Each row has a hidden score. How much does it go up from the first row of each pair to the second? 20 means little or no change, 40 a big rise and 0 a big fall. The score is a weighted sum of the row's numbers plus the product of two more (or one squared), each taken from its middle value.
array([-0.79, 0.43, 0.69, -0.65, 0.70, -0.12, 0.27, 0.86, 0.44, -1.35])
array([0.73, 0.10, -0.35, -0.47, 1.05, -0.41, -0.27, 0.87, 0.25, -0.83]) 18
array([-1.82, -0.04, 0.10, -0.06, 0.38, 1.81, -0.18, 1.03, 0.18, -1.40])
array([0.07, 0.64, -0.72, -0.50, -0.70, 0.66, 0.44, -0.36, 0.59, -0.03]) 9
array([-0.91, 1.04, 1.28, 1.28, -0.65, 0.00, 0.04, -1.25, 0.22, -0.67])
array([0.23, 0.62, -0.64, -0.52, -0.59, 0.69, 0.42, -0.41, 0.99, 0.09]) 17
array([0.34, 0.72, -0.77, -0.58, -0.51, 0.53, 0.58, -0.32, 0.62, -0.03])
array([0.34, -0.10, 1.04, -0.58, 0.81, -1.33, 0.54, 0.14, 0.19, -1.40]) 23
array([-0.71, 0.10, 0.20, -0.36, 0.79, -0.60, 0.30, 0.87, 0.74, -1.50])
array([1.56, 0.33, 0.06, -0.74, -0.81, 0.78, -0.12, -0.48, 0.66, -0.06]) 26
array([0.84, 0.63, -0.77, -1.00, -0.26, 0.25, 0.50, -0.42, 0.68, 0.03])
array([0.23, 0.04, 0.68, -0.13, 0.39, -0.38, 1.04, 0.12, -0.04, -1.64]) 21
array([0.06, 0.73, -0.79, -0.71, -0.64, 0.29, 0.63, -0.36, 0.82, 0.06])
array([0.21, 0.85, -0.54, -0.56, -0.44, 0.65, 0.42, -0.35, 0.70, -0.32]) 19
array([0.67, -1.91, 2.14, 1.58, 2.06, -2.38, -2.44, -0.82, -2.04, 0.73])
array([0.15, 0.84, -0.83, -0.57, -0.79, 0.36, 0.68, -0.42, 0.76, -0.07]) 23
array([-0.58, -0.53, 1.79, -0.58, -0.52, -1.69, 1.40, 1.66, -1.37, 1.22])
array([1.29, 0.27, -0.07, -0.83, -0.59, 0.39, -0.12, -0.33, 0.72, 0.18]) 5
array([1.43, -2.32, 0.02, 1.18, 2.53, -1.81, -1.39, -0.46, -0.98, -0.44])
array([-0.86, 0.34, 1.19, -0.64, 0.18, -0.23, -0.74, 0.74, 0.55, -1.08]) 13
array([-0.22, -2.66, -1.57, -0.37, 1.00, 1.74, -0.63, 0.40, -0.05, 1.82])
array([-0.89, -2.29, -0.17, 0.58, 1.68, 1.26, -2.34, 2.61, -0.56, 1.40]) 4
array([0.42, 0.51, -0.25, -0.44, -0.70, 0.92, 0.32, -0.55, 0.62, -0.05])
array([0.20, 0.65, -0.67, -0.74, -0.51, 0.22, 0.54, -0.39, 0.69, -0.23]) 18
array([0.33, 0.55, -0.53, -0.70, -0.66, 0.53, 0.65, -0.30, 0.63, -0.21])
array([-1.24, 0.31, -0.06, -0.51, 0.41, 1.52, -0.30, 0.72, 0.57, -1.22]) 24
array([0.18, 0.71, -0.92, -0.41, -0.78, 0.67, 0.59, -0.49, 0.55, -0.32])
array([0.01, 0.78, 2.46, 1.23, -0.81, -0.05, -0.77, -2.23, -0.70, 0.42]) 22
array([1.03, -1.80, 1.68, 1.11, 2.09, -1.98, -2.94, -1.32, -0.26, -0.27])
array([0.14, 0.82, -0.80, -0.65, -0.68, 0.52, 0.38, -0.41, 0.59, -0.07]) 24
array([-0.42, 0.03, 1.27, -1.07, 0.47, -0.29, 0.33, 1.02, -0.02, -1.01])
array([-0.07, 0.92, -0.93, -0.32, -0.99, 0.60, 0.52, -0.08, 0.44, -0.06]) 18
array([0.14, 0.58, -0.77, -0.66, -0.63, 0.36, 0.68, -0.24, 0.70, -0.10])
array([0.20, 0.66, -0.72, -0.47, -0.62, 0.50, 0.45, -0.42, 0.50, -0.23]) 20
array([0.60, 0.17, 0.13, -1.28, -0.26, 0.24, 0.29, -0.33, 0.89, -0.22])
array([-0.83, -0.18, -0.05, -0.02, 0.68, 1.43, 0.59, 0.90, -0.05, -1.74]) 21
array([0.92, -1.93, -0.34, 3.46, 0.97, -0.91, -0.88, -0.86, -1.90, 2.56])
array([0.23, -0.47, -0.01, -0.19, 0.79, 0.56, 1.35, 0.34, -0.52, -1.62]) 23
array([0.28, 0.78, -0.65, -0.52, -0.65, 0.68, 0.59, -0.35, 0.77, 0.00])
array([0.11, 0.90, -0.76, -0.54, -0.63, 0.52, 0.69, -0.43, 0.59, -0.01]) 20
array([0.18, 0.57, -0.84, -0.67, -0.59, 0.49, 0.53, -0.41, 0.57, -0.22])
array([0.97, -1.07, 1.79, 0.26, 1.11, -1.58, 1.30, -0.82, -1.01, -1.10]) 37
array([0.69, 0.50, -0.69, -0.56, -0.65, 0.49, 0.65, -0.22, 0.88, 0.09])
array([0.13, 0.92, -0.98, -0.60, -0.43, 0.65, 0.75, -0.50, 0.71, -0.10]) 20
array([0.29, 0.73, -0.96, -0.74, -0.64, 0.46, 0.43, -0.25, 0.51, 0.00])
array([0.37, 0.80, -0.87, -0.57, -0.59, 0.50, 0.56, -0.27, 0.66, -0.08]) 20
array([1.59, 0.89, -0.41, 1.43, -0.50, 0.90, 0.13, -0.96, -0.86, -0.58])
array([0.81, 0.64, -0.54, -0.53, -0.73, 0.52, 0.36, -0.34, 0.68, -0.26]) 23
array([0.44, -0.13, -1.58, 0.61, -1.15, -0.86, 0.94, 0.03, 0.07, 0.14])
array([-0.50, -2.85, 0.43, 1.20, 1.96, -0.87, -2.85, 2.08, -0.42, 1.52]) 18
array([0.03, 0.74, -0.64, -0.66, -0.63, 0.46, 0.74, -0.30, 0.74, -0.10])
array([0.79, -1.64, 1.19, 1.62, 1.86, -1.85, -0.26, -1.05, -1.38, -1.50]) 22
array([-0.93, 1.42, 0.71, 0.53, -0.65, -0.39, 0.51, -1.03, 0.46, 0.03])
array([0.78, -1.48, 2.36, 1.83, 1.33, -2.67, -0.10, -1.51, -1.50, -1.03]) 26
array([0.19, 0.54, -0.15, -0.84, -0.61, 0.65, 0.50, -0.33, 0.94, -0.06])
array([0.23, 0.89, -0.82, -0.58, -0.47, 0.32, 0.52, -0.35, 0.82, -0.22]) 16
array([-1.13, 0.51, -0.21, 0.00, 0.40, 1.07, -0.29, 0.17, 0.70, -1.60])
array([-0.87, -0.04, -1.16, 3.06, -0.68, -0.95, 0.39, 0.92, -3.64, 2.39]) 15
array([0.05, -2.23, -0.19, 0.52, 2.23, -0.55, -1.75, 2.36, -0.52, 0.13])
array([0.17, 0.69, -0.96, -0.55, -0.57, 0.45, 0.57, -0.29, 0.67, -0.03]) 25
array([0.14, 0.60, -0.58, -0.48, -0.59, 0.68, 0.50, -0.40, 0.87, -0.02])
array([-0.25, -2.87, -0.53, 2.91, 2.57, -1.30, 0.46, 0.32, -2.33, 0.85]) 28
array([0.05, 0.86, -0.92, -0.26, -0.93, 0.69, 0.71, -0.19, 0.40, -0.10])
array([1.36, -2.35, 2.05, 1.99, 1.63, -2.81, -1.08, -0.57, -1.86, 0.34]) 25
array([0.72, 0.47, -0.59, -0.58, -0.49, 0.88, 0.21, -0.84, 0.90, 0.01])
array([0.53, 0.78, -0.68, -0.49, -0.85, 0.69, 0.32, -0.33, 0.83, -0.11]) 16
array([-0.04, -0.68, 2.12, -0.50, 0.56, 0.15, -0.32, -0.29, 0.64, 0.36])
array([-2.15, 0.46, 1.35, -0.09, -0.63, -0.32, 0.27, 0.86, -0.78, 1.19]) 14
array([-1.95, -0.05, 2.68, 0.81, 0.99, -2.14, -1.33, -1.09, -1.80, 2.51])
array([0.39, 0.68, -0.78, -0.54, -0.74, 0.46, 0.48, -0.35, 0.49, 0.04]) 19
array([0.27, 0.63, -1.01, -0.66, -0.64, 0.47, 0.74, -0.38, 0.65, 0.01])
array([-1.27, -0.58, 1.06, 1.80, -1.10, -0.02, 0.28, -0.07, -2.41, 2.59]) 30
array([1.67, 0.42, 0.15, 0.50, 1.08, 0.18, -1.81, -2.08, 0.35, 0.54])
array([-0.47, -2.77, -0.18, 0.40, 1.74, -0.04, -2.60, 2.41, -0.27, 1.90]) 25
array([0.24, 0.92, -0.99, -0.67, -0.49, 0.57, 0.58, -0.28, 0.60, -0.02])
array([-0.48, 0.20, 0.32, -0.60, 0.49, 0.59, 0.28, 0.71, 0.38, -1.62]) 20
array([2.55, -0.37, 0.09, 0.13, 0.55, 0.97, -1.30, -1.81, 0.22, -0.02])
array([0.16, 0.78, -0.88, -0.44, -0.54, 0.46, 0.66, -0.43, 0.64, -0.06]) 18
array([-0.06, -2.52, 0.13, 0.70, 2.12, -0.22, -1.80, 2.19, -0.63, -0.04])
array([-1.81, -0.39, 0.66, 1.27, -1.30, 0.09, 0.03, 1.01, -1.68, 1.93]) 30
array([1.18, -1.37, 1.66, -0.51, 1.99, -1.26, -1.85, -0.80, 0.11, -0.26])
array([0.13, 0.63, -0.88, -0.64, -0.33, 0.47, 0.50, -0.47, 0.78, -0.04]) 18
array([-2.02, -0.89, -0.75, 2.99, 0.35, 0.11, -0.94, 1.48, -1.89, 1.93])
array([-1.00, 0.89, -1.05, 1.87, -0.68, 0.43, 0.89, 0.64, -3.29, 1.33]) 7
array([0.16, 0.75, -0.75, -0.63, -0.59, 0.41, 0.51, -0.45, 0.73, -0.03])
array([0.23, 0.76, -0.52, -0.26, -0.81, 0.75, 0.43, -0.33, 0.56, -0.28]) 20
array([0.10, 0.80, -1.19, -0.50, -0.89, 0.42, 0.63, -0.16, 0.50, 0.02])
array([0.30, 0.93, -1.00, -0.58, -0.91, 0.14, 0.77, -0.40, 0.61, -0.11]) 19
array([0.06, 0.81, -0.77, -0.31, -0.68, 0.56, 0.77, -0.30, 0.49, -0.14])
array([-1.34, 0.23, 0.48, -0.60, 0.26, 1.08, -0.41, 1.22, 0.30, -1.00]) 20
array([0.61, 0.73, -0.58, -0.40, -0.45, 0.59, 0.31, -0.85, 0.68, -0.16])
array([0.21, 0.71, -0.29, -0.87, -0.36, 0.04, 0.70, -0.60, 0.61, 0.15]) 21
array([-0.38, -0.03, 1.91, 0.01, 0.74, -1.54, 0.86, -0.97, -0.71, -0.13])
array([0.13, 0.62, -0.36, -0.61, -0.59, 0.50, 0.57, -0.36, 0.66, -0.22]) 15
array([-1.20, 0.13, 2.07, -0.41, 0.35, -0.66, -2.27, 1.01, 0.24, 0.15])
array([0.17, 0.83, -0.65, -0.58, -0.79, 0.58, 0.62, -0.26, 0.52, -0.09]) 30
array([-0.84, 0.83, 0.39, 1.46, -1.38, 1.43, 0.48, 0.48, -1.74, -0.16])
array([0.26, 0.67, -0.64, -0.74, -0.60, 0.52, 0.19, -0.53, 0.72, -0.06]) 13
array([-0.04, 0.87, -0.90, -0.43, -0.85, 0.43, 0.82, -0.27, 0.68, 0.00])
array([-1.28, 0.90, 1.59, 0.86, 0.04, 0.18, -1.13, -1.91, 0.29, -0.85]) 33
array([-0.08, -1.24, -0.28, 0.08, 0.88, 1.68, -0.02, 1.04, -0.55, -1.10])
array([-1.19, 0.62, 0.48, -0.30, -0.51, 0.79, 1.19, -0.02, 0.08, -0.78]) 18
array([0.32, 0.63, -0.81, -0.55, -0.72, 0.62, 0.44, -0.58, 0.61, -0.09])
array([-0.88, -1.69, 0.06, -0.37, 0.50, -1.98, -1.17, 1.37, 0.55, 2.14]) 17
array([0.65, -2.19, 0.55, 1.86, 2.72, -2.44, -1.69, 1.78, -0.12, -0.33])
array([-1.03, 0.88, 1.15, -0.67, -0.28, 0.19, 0.10, -0.15, 0.27, -0.53]) 30
array([-0.91, -1.25, 1.70, 0.38, 1.68, -0.46, -0.43, 2.42, -0.73, -0.72])
array([1.16, 0.84, 0.65, 2.34, -1.23, 1.14, -0.21, -0.66, -1.85, -0.45]) 21
array([-0.15, 0.16, 1.22, 1.42, 0.52, -0.33, -1.81, -1.57, 0.05, 0.13])
array([0.10, 0.82, -0.87, -0.66, -0.63, 0.45, 0.74, -0.39, 0.77, -0.06]) 18
array([0.28, 0.77, -0.81, -0.60, -0.65, 0.45, 0.61, -0.35, 0.73, -0.01])
array([0.34, -2.06, 1.28, 1.79, 2.05, -2.49, -0.49, -0.42, -2.90, 0.67]) 25
array([0.15, 0.71, -1.10, -0.46, -0.80, 0.62, 0.56, -0.14, 0.62, -0.09])
array([-1.16, 0.05, -0.01, 0.17, 0.40, -0.07, 0.94, 1.06, 0.60, -1.55]) 19
array([1.53, -1.58, 1.68, -0.18, 0.33, 1.60, -2.02, -0.63, 0.14, -0.04])
array([0.09, -1.80, 0.22, 0.07, 2.34, -2.65, -0.60, 2.76, -0.67, 0.22]) 14
array([0.45, -0.34, 0.16, 1.54, -0.71, 0.78, 0.43, 0.24, -3.60, 2.56])
array([-0.44, 0.05, 0.30, -0.61, 0.29, 0.64, 0.22, 0.54, 0.21, -1.60]) 14
array([-0.87, -0.01, 0.63, -0.27, 0.34, 0.88, 0.53, 0.90, -0.02, -1.62])
array([0.14, 0.70, -0.63, -0.85, -0.56, 0.37, 0.78, -0.31, 0.71, -0.06]) 19
array([0.31, 0.76, -0.89, -0.63, -0.63, 0.42, 0.57, -0.30, 0.56, 0.00])
array([0.25, 0.83, -0.51, -0.57, -0.75, 0.71, 0.58, -0.44, 0.71, -0.09]) 21
array([0.21, 0.53, -0.56, -0.80, -0.50, 0.58, 0.41, -0.46, 0.92, -0.10])
array([0.56, -2.46, 0.13, -0.46, 0.72, -1.18, -1.67, 2.19, 1.10, 0.23]) 18
array([-1.22, -1.52, 0.17, 2.19, 0.01, -0.39, -2.24, 1.85, -2.91, 3.29])
array([0.20, 0.76, -0.82, -0.81, -0.53, 0.42, 0.49, -0.39, 0.67, -0.02]) 16
array([-0.07, 0.67, -0.98, -0.24, -1.07, 0.65, 0.78, -0.25, 0.39, -0.05])
array([-1.14, 0.55, 0.81, -0.76, 0.00, -0.02, -0.49, 0.75, 0.72, -1.32]) 13
array([-1.72, -0.40, 0.37, -0.17, -0.19, 1.18, -0.75, 2.29, 0.70, -0.62])
array([-0.17, 0.88, -1.00, -0.53, -0.30, 0.45, 0.75, -0.45, 0.71, -0.24]) 19
array([-0.16, -2.50, 0.78, 3.67, 0.41, -3.09, -1.99, 0.68, -2.13, 1.39])
array([-0.32, -2.24, -1.04, -0.16, 1.52, 0.56, -2.60, 1.90, -0.26, 2.05]) 28
